In the rows, zero is written as 128.
Turns, then the turns between two rows, first turn first; the first pair answered:
turn saz:
[141 152 142 120 130 114 169 144 121 152  72 151 115 126 127 120 165 118
 123 128 122 178 122 109] -> [151 113 142  84 116 131 189 129 119 153 112 102 139 116 153 105 153 113
 108 128 112 129 126  92]
[ 99 113 145  94 148  95 149 128 117 129  97 117 185  88  93 113 108 110
 153 123 111 127  99 120] -> [ 80 101 167  94 107 135 145 114 146 107 143 109 160 134 138 115  80  92
 139 143 122  90 120 126]
[157  98 130  79 129 103 175 142  95 152 106  84 166 113 165 116 130 121
 109  95  95 127 117  93] -> [116 142 155 134  68 153 167 136 131  92 139 119  89 180 195 124 106  83
 116 129 118 112 147 126]
[126 120 126 138 130 154 114 118 107 101 127 149 163 155 130 145  65 118
  83 132 169  78 139 131] -> [137 150 125 169 155 129 105 124  99 100  99 185 140 157  90 152  81 129
 101 133 164 115 116 142]
turn vavi:
[142 133 167 132 130 135 156 180 112 164  90 120  91  93 103 130 133 106
 152 117 158 146 100 119] -> [156 121 163 149 135 141 142 174  95 162  91 132 102  87  95 122 155 123
 147 124 165 137  91 126]
[116 133 119 113 133 155  92 118 162 134 168 137 147 127 126 139  97 148
 127 154 153  86 128 137] -> [118 130 134  93 134 143 126 125 145 134 171 111 141 117 175 138  79 129
 119 141 145  79 142 109]
[109 146 154 160 161  94  98 174 149 130 125 181 145 111 117 163  86 108
 142 115 130 134 126 127] -> [132 121 150 106 122 101 166 174 124 143 119 113 129 116 151 142  94  94
 104  84 106 141 127  79]
[148 131 120 115 133  99 148 141 111 139  98 127 137  97 111 125 142 135
 125 106 113 156 128 113] -> [147 130 125 132 145 101 122 143 124 139  94 144 141 105  91 124 145 138
 137 124 115 149 122 129]
turn Kaz:
[133 143 127 136 146 120 119 138 131 128 103 109 128 110 120 157 154 134
 161 127 142 134 109 143] -> [140 139 142 126 112 138 151 142 119 133 124 104 109 137 160 151 140 115
 148 122 131 129 119 135]
[138  97  85 103  92 171 143  63 116 129 125 111  85 159 103  85 212 111
 103 151 149 114 119 157] -> [136 101  83 114 116 159 116  70 123 134 106 125 109 142  63  94 213 132
 105 146 163 124 113 159]
[124 143 117 116 131 144 116 145 111 111 124 128 124 110 129 136 108 117
 137 137 121 115 114 144] -> [125 138 117 124 129 138 120 148 112 112 124 134 119 124 129 134 117 119
 131 136 122 133 117 142]
[117 117 137 129  81 164 139 144 156 130 138 127  54 172 119 129 140 108
 105 157 116  88 124 127] -> [136  92 106 112 121 160  95 117 177 149 140 116 121 141  81 119 142 130
 113 160 116  70 107 140]
Then:
Between the rows of a pair lie 2 to 3 turns.
[140 132  76 145 120 136 113 108 140 124  91 131  67 126  89  84 207 104
 130 125 150 126 122 132] -> [120 117  88  92 149 140 108 106 159 140 170  96 126 124 169 118 124  85
 121 139 164  67 170 120] : vavi, saz, saz
[116 152 138 173 118 176  80 130 145  99 154 150  90 185 145 155  97 122
 131 150 147  97 179 166] -> [109 163 136 184 141 152  52 130 143 101 141 175 105 157 110 159 109 136
 150 158 137 107 156 177] : Kaz, Kaz
[106 132 140 150 128 109 116 144 149 117 139 152 131 128 130 146 105 111
 168 127 126 134 174 144] -> [115 122 120 170 119 128  94 117 152 114 117 145 132 137  95 126 139 129
 158 131 129 132 157 147] : vavi, vavi, vavi
[150 136 132 121 146  81 180 150  81 170  85 105 131  70 150 170 124 118
 102  80  64 157  91  75] -> [123 167 135 150 175  64 137 161 105 160 100 150 138  70 147 206  87 119
 131  94  95 164 103  94] : vavi, vavi, vavi
[116 134 131 110  85 117 173 149 130 140 165  95  97 168 250 182  70 109
 117 114  96 135 142  79] -> [142 129 112 137  63 118 184 149  99 129  78 109  44 162 161 149 163 153
 106 108  61 196  90  83] : saz, vavi
[123 145 137 140  86 102 123 153  99 139  89 130  65 143 152 113 105 114
 132 130 109 173 153  90] -> [141  99 111  97 109 108 124 134 105 163 106  85 142 114 144  98 107 128
 117 131  95 140 143  74] : saz, Kaz
[139 117 110 141  97 179 145 111 123 117 119 155  90 161 146 104 170 136
 118 135 151 114 111 155] -> [154 135 118 133 110 128 187 141  96 122 103 155  88 146 168 121 144 118
 120 101 135 155 120 136] : vavi, saz, Kaz
[127 114 147 128  92 173 123  98 146 113 156 132 121 160 146 108 140 108
 109 134 106  72 105 141] -> [139 143 136 166 140 121  90 116 138 129 106 184 125 123  80 126 158 116
 144 123 111 122  95 151] : vavi, saz
[133 111 120 136 191  75  97 131 136 144 150 131 171  77 122 178 119 139
 135 125 114 141 134 148] -> [134  71 118 101 128 123 132 108 135 130 183  82 165 122 162 149 112 124
  92 117 100  94 141 127] : saz, vavi
[156  87  90  85 118 114 119 101 112 162 124  85 155 104  78  86 153 150
 111 126 114 111 111 119] -> [142 128 118 129  68 134 166 126 109 117 106 114  48 166 130  95 150 114
 102 123 125 166 130 122] : Kaz, Kaz, saz
[147 113 115  92 160 101 136 161 116 171 117 141 175  60 141 147 128 134
 141 100 125 159 129 116] -> [110 131 132 152  74 182 110 133 144 108 133 158  78 155 135 122 160 125
 124 148 138 142 138 168] : saz, vavi, saz
[150 110 134 102 147  80 162 162  81 146  70 115 130  91 123 142 136 110
 134  80 106 188 120  91] -> [146 129 123 141 172  81  89 147 108 138  82 164 140  94  74 148 136 123
 157 121 139 195 120 133] : vavi, vavi
[122 107 127 103 112 140 135 104 157 142 166  83 152 133 167 117 140 132
  98 104 115 101 114 120] -> [ 99 142 138 137 147 124  84 108 175 135 175 127 164 137 148 138 125 127
 122 122 134 105 113 148] : vavi, vavi
[128 120 111 105  95 158 162 139 124 107 107  99  90 161 167 127 137 120
 114  92 119 153 139  93] -> [136 123 100 105 124 130 165 142 107 124  90 100 104 136 144 139 146 130
 111  74 115 167 130  97] : saz, saz
[162  82 115 113  89 180 151 137 125 118 132  94  97 139 140  82 143 141
 120 149 121 126  78 109] -> [146 103 136 102 110 158 174 169 121 123 137 102  86 139 201 114  84 115
 136 138 124 138 107  95] : vavi, vavi, vavi
[137 154 111 180 138 100  90 143 140 126  94 177 105 116  50 131 147 144
 143 144 151 173 116 163] -> [144 118  98 109 175 104  78 119 139 163 148 120 206  80  79 138 107 139
 138 146 140  93 120 140] : saz, vavi
[118 159 146 147 167  95  88 142 133 127 121 177 125 123 120 169 101 125
 160 127 142 161 134 151] -> [149 108 122  83 156 104 130 129 102 158 132  89 184 102 115 130 124 136
 131 105 113 120 121 115] : saz, vavi
[146 110 120 102 111 142 175 143 116 127  99 100 100 138 154  91 155 125
 110 108  99 152 109 104] -> [148  93  98 121 128 148 126 119 126 134  90 113 140 122  91  92 195 152
 114 133 107 140  89 123] : saz, vavi, saz
